Each row has a name. Each question is about the rows just above it. Places in a row count from 0.

(144): [-11  10 -47   1  18  -3  10   3  -1 -21 -10  -7   9  20  12]
(33): [ 14 -35  32  21  -1  16  20  -3  -3   6   3   2 -23  -7 -23]
(172): [ 11 -12  -6   7  10 -13 -22  -2  12  12   3  -1  27   0  26]
(150): [  4  21 -20  -5   6 -26  -9   3  15   6  30 -18  13  -6  23]
(173): [ -3 -16  34  -5 -22   6 -11 -25 -17 -19  -8  36 -27   1  -7]
(199): [-22   6   4 -27 -16  23  -8 -15 -20  -9 -16  -8  25 -11  18]
(149): [ 16 -20  27   3  -5  -6  -8 -13   6  18  34 -20  12 -24  25]
(19): [ 12  19 -35  14  25 -29   0  28  28  19  10  -8   9  12  -3]
(109): [  5 -21  19  16  -4   9  24 -11 -11 -16   8   5 -41   0 -22]
(110): [  3  -2 -25  25  32  29  44  50  10  25 -33 -17   2  12 -52]
One entry of (172) was changed: [ 11 -12  -6   7  10 -13 -22  -2  12  12   3  -1  27   1  26]. Where, and from what? | 13, [0]
One entry of (173) was changed: [ -3 -16  34  -4 -22   6 -11 -25 -17 -19  -8  36 -27   1  -7]. Where, and from what? | 3, [-5]
Changed (149): [ 16 -20  27   3  -4  -6  -8 -13   6  18  34 -20  12 -24  25]. Place and old value: | 4, [-5]
Where does [ 16 -20  28   3  -5  -6  -8 -13   6  18  34 -20  12 -24  25] differ from (149), and what was there? | 2, [27]

(57): [  7   5  -8  -1 -23 -14]
(62): [-11 -29 -21 -21  28   0]
(96): [  6   8   3 -12 -20 -11]
(111): [-11  23   2  -1  17 -13]
(188): [ -9 -23   3 -23  25  -5]
(189): [-11   9   3  -2 -31  -5]
(116): [-11  31 -19   5  28 -21]
(113): [  3   8 -11 -14 -15 -12]
(41): [ 15  12  50   5 -30 -10]
Changed (113): [  4   8 -11 -14 -15 -12]. Place and old value: | 0, [3]
One entry of (189) was changed: [-11   9   2  -2 -31  -5]. Where, and from what? | 2, [3]
Where does [  6   8   3 -11 -20 -11] differ from (96), and what was there? | 3, [-12]
Changed (113): [  3   8 -11 -14 -15 -13]. Place and old value: | 5, [-12]
Changed (62): [-11 -29 -21 -21  28   1]. Place and old value: | 5, [0]

(30): [-45 -23 -32 -37 -26  -1 -43]
(169): [-10  10  -5  -3  51  15  15]
(168): [-15  -3 -27 -43  29  -5  26]
(67): [-15  -3 -27   7   2  45  -3]
(50): [-4 -4 -6  6 26 -6  9]
(152): [-10  10  -5 -19  51  15  15]
(44): [-40  -2 -17 -37 -17  -3 -36]
Where does [-4 -5 -6  6 26 -6  9] differ from (50), and what was there? | 1, [-4]
Where does [-15  -3 -27   7   3  45  -3] differ from (67), and what was there? | 4, [2]
Where does [-4 -4 -6  7 26 -6  9] differ from (50), and what was there? | 3, [6]

(10): [-13   7  14 -30 -31  -5  23 -17  12  21  16 -29 -28  28  -8 -26   9 -30
 -18 -23  -1 -14 -19  28 -30  23 -25 -20  -8   9  26 -13  29  15 -32 -16
  -5 -20 -16  15 -30   4 -28]
(6): [ -6  -9  10  -4   3 -10   7  12   4   7   7   6   7   4   1   3  -8  -2
  12   8  11   3   0   0  -1  -4  -7  11   0   9   6  -7   4   0   1  -9
  -6  -2  -8  -3   2  -4   7]
(14): [  9  28 -19  20   5  28 -34 -27   1 -16 -13  -5 -11 -24 -15  -9  15  22
 -29 -21 -16  11  -5 -10  20   8  31 -22 -13 -15 -30  13 -19  10  11  36
   7  -1  36  15   9  25  -5]
(32): [ 48  12 -38   0 -23  31  39 -22 -40 -25 -36 -25 -15  29  54  19  44 -20
 -10   9 -50 -54  42  22 -25   8  -3 -27  54 -45  34  46  20 -29 -19  -2
  54  40 -18 -21 -28 -28 -28]
One entry of (6) was changed: [ -6  -9  10  -4   3 -10   7  12   4   7   7   6   7   4   1   3  -8  -2
  12   8  11   3   0   0  -1  -4  -7  11   0   9   6  -7   4   0   1  -9
  -6  -2  -7  -3   2  -4   7]. Where, and from what? | 38, [-8]
One entry of (14) was changed: [  9  28 -19  20   5  28 -34 -27   1 -16 -13  -5 -11 -24 -14  -9  15  22
 -29 -21 -16  11  -5 -10  20   8  31 -22 -13 -15 -30  13 -19  10  11  36
   7  -1  36  15   9  25  -5]. Where, and from what? | 14, [-15]

(2): [-33 -39 -12  47]
(38): [ 39 -17  16 -47]
(95): [-25 -43  12  43]
Changed (38): [ 39 -17  15 -47]. Place and old value: | 2, [16]
Changed (95): [-25 -44  12  43]. Place and old value: | 1, [-43]

